Some points, each followed by its number:
array([-0.2, -0.1,  0.4,  0.7,  0.3,  0.5,  0.2, -0.4,  0.8, -1.3,  0.4,  0.2, -0.4, -0.6, -0.4,  0.3, -0.3]) 0
array([-1.3, -0.7, -0.5,  0.3,  1.0,  0.3,  0.8,  0.2,  0.3, -1.4, -0.3, -0.6, -0.6, -0.2, -1.0, -0.3,  0.1]) 1
array([ 1.4,  1.2,  2.3,  2.2,  0.4, -0.3, -0.7, -0.5, -0.9,  0.1,  0.5,  1.1,  1.2,  1.3,  1.6,  1.6,  0.0]) 2
array([ 0.7,  1.9,  2.0,  1.6,  0.2,  0.2, -0.8, -1.3,  0.1,  0.9,  0.6,  1.0,  0.0,  0.4,  0.9,  1.2,  0.8]) 3
array([ 2.8,  2.9,  2.7,  1.6,  0.3, -1.5, -0.7, -0.8, -0.2,  0.3,  1.9,  3.1,  1.9,  1.8,  1.3,  1.0,  0.1]) 4
array([ 1.2,  0.8,  1.3,  0.9,  0.7, -0.3, -0.7, -0.9,  0.3,  0.4,  0.5,  1.1,  1.8,  1.8, -0.1,  1.1,  0.5]) 5
array([-0.3, -0.6, -0.3, -0.3, -0.1,  0.7, -0.4,  0.3, -0.7,  0.6, -0.5,  0.2,  0.2, -0.1,  0.8,  0.3,  0.5]) 6
array([ 0.4,  1.7,  1.8,  2.4,  1.2, -0.3, -1.3, -0.1, -0.9,  0.3,  0.3,  0.2,  0.5,  0.5,  0.6,  0.9,  0.7]) 7
array([ 1.8,  2.3,  2.3,  1.7,  0.0, -0.5, -1.7, -1.1, -0.7,  1.1,  1.8,  2.0,  1.9,  2.9,  2.6,  0.9,  0.6]) 8
array([-2.1, -3.6, -2.6, -2.2, -1.0,  0.5,  1.4,  0.5,  0.2, -0.2, -0.3, -1.8, -1.9, -2.8, -1.3, -1.9, -1.1]) 9
array([-0.5, -1.4, -0.6, -0.9, -0.5, -0.7, -0.3,  0.0,  0.9,  0.3, -0.6, -0.1, -0.1, -0.2, -0.4,  0.0, -0.7]) 10
array([-0.2,  0.6, -1.4, -1.8, -0.8, -0.5,  0.9,  0.9,  0.7,  0.6,  0.4, -0.8, -1.0, -0.3, -0.7, -0.3, -0.2]) 11
array([-0.1,  0.6,  0.0, -0.9, -0.8,  0.1, -0.1, -0.3, -0.4,  0.5,  1.0,  1.5,  1.1,  0.8,  0.1, -0.3, -0.2]) 12
array([-0.3, -1.3, -1.1, -1.8, -0.9,  0.0,  0.2,  1.4,  0.6, -0.2, -1.0, -0.9, -1.4, -1.1, -0.8, -1.0, -0.6]) 13
array([-1.5, -1.6, -2.6, -1.8,  0.3,  0.7,  1.9,  1.8,  1.1, -0.4, -1.9, -0.9, -1.9, -1.5, -1.3, -0.5, -0.5]) 14
array([-0.4, -0.9, -0.1, -1.6, -0.7, -0.3, -0.2,  0.9,  1.2,  0.1, -0.1, -0.2, -0.5, -0.3,  0.0, -0.9, -0.2]) 15
array([ 1.0,  0.6,  0.5,  0.3, -0.1, -0.9, -0.2, -0.9,  0.5,  0.5,  1.0,  1.6,  1.5,  2.1,  0.6,  1.4, -0.4]) 16
array([-0.9, -0.7, -1.2, -0.1, -0.8,  0.4, -0.1,  0.8,  0.1,  0.6, -0.2, -0.7, -0.1, -0.8, -1.4,  0.0, -1.1]) 17
array([ 0.1,  0.6, -0.1, -0.4,  0.1,  0.9,  0.2, -0.4, -0.5, -0.3,  0.0, -0.1, -1.5,  0.2, -0.7, -0.9,  0.6]) 18
array([-1.5, -0.8,  0.1,  0.1,  0.8,  0.4,  0.7, -0.2, -0.6, -0.2, -0.6, -0.7, -0.9, -0.1, -0.2, -0.3, -0.1]) 19
array([ 1.5,  2.3,  2.7,  2.6,  0.9,  0.0, -1.7, -0.4, -1.4,  0.9,  1.8,  1.9,  1.3,  1.4,  2.5,  0.8,  1.4]) 20
array([-0.5, -1.7, -1.9, -1.8, -0.8,  0.7,  1.1,  1.1,  1.0, -1.1, -0.9, -0.6, -1.0, -2.0, -1.9, -2.3, -0.1]) 21
array([-0.3, -0.4, -1.6, -1.1, -2.6, -0.3,  0.7,  0.9,  0.1,  0.6,  0.5, -0.3,  0.6, -1.0, -0.5, -1.4, -0.5]) 22
New points follow, each followed by the numbers of its three nearest points above by angle, nearest first.
array([-2.1, -1.7, -2.2, -1.9, -0.7, -0.3,  0.3,  0.7,  0.7, -0.5, -0.2, -1.6, -0.4, -1.6, -1.6,  0.0, -0.8]) 9 14 17
array([-0.9, -1.1, -1.0, -1.2,  0.4,  0.0,  0.9,  0.1,  0.8, -0.3, -0.4,  0.3, -1.1, -0.8, -0.5,  0.0, -0.7]) 14 9 21
array([-0.2, -0.4, -0.1, -0.1, -0.1, -0.2, -0.3, -0.7,  0.2, -0.5, -0.6, -0.8, -0.5,  0.5,  0.4, -0.4,  0.1]) 19 10 1
array([ 0.0, -1.5, -1.2,  0.1, -0.9, -0.7, -0.3,  0.0,  0.4,  0.6, -0.4, -0.2, -0.3, -0.1, -0.5, -0.6,  0.2]) 10 9 13
array([-0.5,  1.7,  3.0,  2.9,  1.8,  0.5, -0.6, -0.6, -0.6, -0.8,  0.2,  0.1,  0.3,  0.3,  1.0,  1.4,  0.2]) 7 2 3
array([-0.4, -2.6, -2.4, -1.3, -0.1,  0.9,  0.9,  0.6, -0.2,  0.0, -0.1, -1.3, -1.6, -1.5, -1.8, -1.6, -0.7]) 9 21 13
array([ 0.7,  0.4,  1.1,  0.9,  0.7, -0.2, -0.3, -1.0,  0.3,  0.5, -0.7,  0.4, -0.5,  0.1,  0.6,  0.1,  0.4]) 3 7 2
array([ 0.3,  0.1,  0.4, -1.1, -1.1, -0.9, -0.3, -0.3,  0.4, -0.1, -0.1, -0.2,  0.6,  0.1,  0.5, -0.3, -0.9]) 15 10 22
array([-0.7, -0.1, -0.8, -0.1,  0.0, -0.9,  0.9,  0.1, -0.2, -0.1, -0.8,  0.1, -0.1, -0.6, -0.4,  0.3,  0.0]) 14 9 1
array([-1.1, -0.7, -0.5, -0.7,  0.9, -0.3,  0.4,  0.3,  0.0, -0.7,  1.0, -0.3, -0.8, -0.6, -0.1, -0.7, -0.7]) 9 1 19
array([-1.0, -1.6, -2.0, -1.8, -0.8,  0.2,  1.5,  0.4, -0.2,  0.3, -0.3, -1.6, -0.9, -1.8, -1.6, -0.9, -0.5]) 9 21 14
array([-0.5,  0.3,  1.0,  0.9,  0.9,  0.7, -1.5, -0.9, -0.8,  0.0, -0.1, -0.1,  0.6,  0.4,  0.0,  0.2,  0.6]) 7 20 3
array([-1.4,  0.2,  0.4,  0.7,  0.1,  0.4,  0.6, -0.3, -0.5,  0.1, -0.6,  0.0,  0.0, -0.3, -0.5, -0.4,  0.2]) 19 1 18
array([-0.4, -0.9, -0.2,  0.2,  0.2,  0.6,  0.3,  0.0, -1.0,  0.6, -0.3, -0.8, -0.1,  0.0, -0.1,  0.4,  0.1]) 19 6 17
array([-0.9, -0.5, -0.9, -0.1, -0.3,  1.0,  1.1,  1.3, -0.3, -0.4, -1.1, -1.3, -0.8, -0.7, -0.6, -0.2, -0.6]) 14 9 13
array([ 0.2,  0.5, -1.0, -0.6, -0.7, -0.3, -0.1,  0.0, -0.2,  0.8,  0.9,  0.9, -0.7, -0.4, -0.9,  0.0, -1.1]) 11 22 17
array([ 0.9,  0.7,  0.7,  0.4,  0.9,  0.1,  0.3,  0.1, -0.1,  0.7,  0.3,  0.4, -0.6,  0.0, -0.3,  0.7, -0.3]) 3 7 4
array([-0.7, -1.7, -2.1, -2.8, -0.2,  0.2,  1.5,  0.8, -0.5,  0.0, -0.7, -0.5, -2.3, -0.6, -0.9, -0.6,  0.2]) 14 13 9
array([ 0.2,  0.3, -0.1,  0.7,  0.7,  0.2,  0.4, -1.0,  0.6,  0.3, -0.7, -0.5,  0.1,  0.4,  0.7, -0.1,  0.1]) 3 5 7
array([ 0.9,  1.1,  0.6, -0.9, -0.8, -0.2,  0.3, -0.6,  0.3,  0.0,  0.3,  1.1,  0.9,  0.9,  1.3,  1.0, -0.5]) 16 4 8
array([-0.2, -0.7, -0.6, -0.7, -1.1, -0.4, -0.8,  0.4, -0.2, -0.1,  0.6, -0.4, -0.1, -0.7,  0.0, -0.3, -0.8]) 22 13 9
array([ 0.7,  1.1,  0.9,  2.6,  1.6,  0.5, -0.4, -1.0, -0.5, -0.9,  0.4, -0.3,  0.8,  1.1,  0.6,  0.3,  1.0]) 7 2 20
array([-0.5, -0.4, -0.6,  0.0, -0.7,  0.7, -0.5,  0.7,  0.3,  0.0,  0.3, -0.4, -0.3, -0.8, -0.7, -0.6, -0.2]) 17 21 9
array([-0.6,  0.9,  0.7,  1.4,  0.6,  1.1, -0.2, -0.4,  0.9, -0.2, -0.7, -0.2, -0.3, -0.4,  0.7,  0.5,  0.8]) 3 7 0
array([ 0.9,  0.6,  3.2,  2.3,  0.8, -0.3, -0.6, -0.8, -1.0, -0.7,  0.8,  0.5,  1.5,  0.7,  1.1,  1.4,  1.4]) 2 7 20
array([ 0.0, -0.9,  0.0,  0.6,  0.5,  0.1,  0.4,  1.4,  0.0,  0.5,  0.6, -0.7, -0.3, -0.8, -0.6,  0.6,  0.3]) 17 14 9
